[[128 122 129]
 [128 141 129]
 [133 132 125]
 [128 132 128]
 [127 150 131]
 [128 130 125]
 [127 131 129]
 [126 110 127]
 [127 137 128]
 [129 135 128]]
=>
[[129 127 126 127 128 127 128 133 128 128]
 [135 137 110 131 130 150 132 132 141 122]
 [128 128 127 129 125 131 128 125 129 129]]

[[117 121 102 134 143 143 128 125 125 143 134 138]
 [120 128  99 125 149 132 135 130 115 123 144 138]
 [114 138 109 127 146 148 117 136 118 130 132 145]
 [117 140 102 124 149 138 117 135 129 139 134 138]
 [118 140 100 122 148 136 118 134 131 141 131 138]
 [116 120 100 123 148 132 133 128 124 124 142 142]]
=>
[[116 118 117 114 120 117]
 [120 140 140 138 128 121]
 [100 100 102 109  99 102]
 [123 122 124 127 125 134]
 [148 148 149 146 149 143]
 [132 136 138 148 132 143]
 [133 118 117 117 135 128]
 [128 134 135 136 130 125]
 [124 131 129 118 115 125]
 [124 141 139 130 123 143]
 [142 131 134 132 144 134]
 [142 138 138 145 138 138]]

[[128 128 128 130 128 129 129 157 137 128]
 [128 128 128 138 136 130 143 130 130 129]
 [132 135 129 131 129 131 129 134 144 128]
 [128 128 129 141 136 130 140 129 131 129]]
=>
[[128 132 128 128]
 [128 135 128 128]
 [129 129 128 128]
 [141 131 138 130]
 [136 129 136 128]
 [130 131 130 129]
 [140 129 143 129]
 [129 134 130 157]
 [131 144 130 137]
 [129 128 129 128]]

[[128 134 115 117 128 138 125 147]
 [130 121 139 128 120 134 127 111]
 [114 140 119 135 135 127 124 137]
 [147 108 141 129 127 149 151 115]
 [131 114 125 116 103 120 129 120]
 [140 117 137 124 121 138 142 128]
 [132 124 133 111 113 119 127 126]]
=>
[[132 140 131 147 114 130 128]
 [124 117 114 108 140 121 134]
 [133 137 125 141 119 139 115]
 [111 124 116 129 135 128 117]
 [113 121 103 127 135 120 128]
 [119 138 120 149 127 134 138]
 [127 142 129 151 124 127 125]
 [126 128 120 115 137 111 147]]

[[133 131 129 122 140 139]
 [132 134 140 121 139 131]
 [125 126 113 136 136 119]
 [130 135 142 123 138 126]
 [133 134 128 123 152 134]
 [124 127 118 137 134 115]
 [133 133 126 123 152 135]
 [132 129 120 125 145 137]
 [124 126 120 136 128 116]
 [127 127 110 135 144 123]
 [132 128 116 127 144 136]
 [127 134 142 127 135 118]]
=>
[[127 132 127 124 132 133 124 133 130 125 132 133]
 [134 128 127 126 129 133 127 134 135 126 134 131]
 [142 116 110 120 120 126 118 128 142 113 140 129]
 [127 127 135 136 125 123 137 123 123 136 121 122]
 [135 144 144 128 145 152 134 152 138 136 139 140]
 [118 136 123 116 137 135 115 134 126 119 131 139]]

[[106 140 111 121 114 111 147 126 146 119]
 [129 121 119 132 110 107 116 143 134 128]
 [137 115 147 131 119 149 108 111 144 125]
 [131 146 140 123 147 107 120 109 149 117]
 [143 124 106 143 128 111 106 144 148 146]
 [121 124 111 121 139 148 134 139 142 112]
 [129 142 111 123 144 143 111 109 122 141]]
=>
[[129 121 143 131 137 129 106]
 [142 124 124 146 115 121 140]
 [111 111 106 140 147 119 111]
 [123 121 143 123 131 132 121]
 [144 139 128 147 119 110 114]
 [143 148 111 107 149 107 111]
 [111 134 106 120 108 116 147]
 [109 139 144 109 111 143 126]
 [122 142 148 149 144 134 146]
 [141 112 146 117 125 128 119]]
---
[[113 135 144 121 107]
 [138 125 148 146 122]
 [153 124 141 127 140]
 [105 130 117 130 116]]
=>
[[113 135]
 [138 125]]

[[111 139]
 [127 129]
 [ 98 124]
 [117 107]]
=>
[[111 139]
 [127 129]]

[[130 120 117 132 116]
 [131 137 137 119 150]
 [133 116 107 128 118]]
=>
[[130 120]
 [131 137]]

[[128 143 128 135 109]
 [138 149 131 118 127]
 [114 114 129 139 116]]
=>
[[128 143]
 [138 149]]

[[153 113 150 119]
 [136 110 144 138]
 [132 119 141 102]
 [133 145 111 103]
 [138 136 121 131]]
=>
[[153 113]
 [136 110]]

[[132 108]
 [151 128]
 [141 139]]
=>
[[132 108]
 [151 128]]
---
[[128 114 124 144]
 [134 118 144 127]
 [135 136 136 135]
 [152 124 134 134]
 [111 119 129 148]]
=>
[[134 118 144]
 [135 136 136]]

[[103 120 144]
 [113 121 125]
 [100 145 122]]
=>
[[113 121 125]
 [100 145 122]]

[[121 127 131 139 140]
 [116 132 130 140 140]
 [104 134 134 144 133]]
=>
[[116 132 130]
 [104 134 134]]

[[110 133 106]
 [143 109 131]
 [115 120 130]]
=>
[[143 109 131]
 [115 120 130]]

[[140 133 158 151 150]
 [135 140 146 145 142]
 [136 134 152 147 146]
 [135 135 150 146 145]]
=>
[[135 140 146]
 [136 134 152]]

[[149 115 146 113 138]
 [115 147 116 129 140]
 [126 143 143 118 114]
 [122 115 115 148 121]]
=>
[[115 147 116]
 [126 143 143]]

[[131 126 139]
 [136 117 118]
 [104 130 132]
 [151 123 127]
 [117 142 137]]
=>
[[136 117 118]
 [104 130 132]]

[[149 137 126 110]
 [111 122 121 145]
 [139 132 117 115]]
=>
[[111 122 121]
 [139 132 117]]
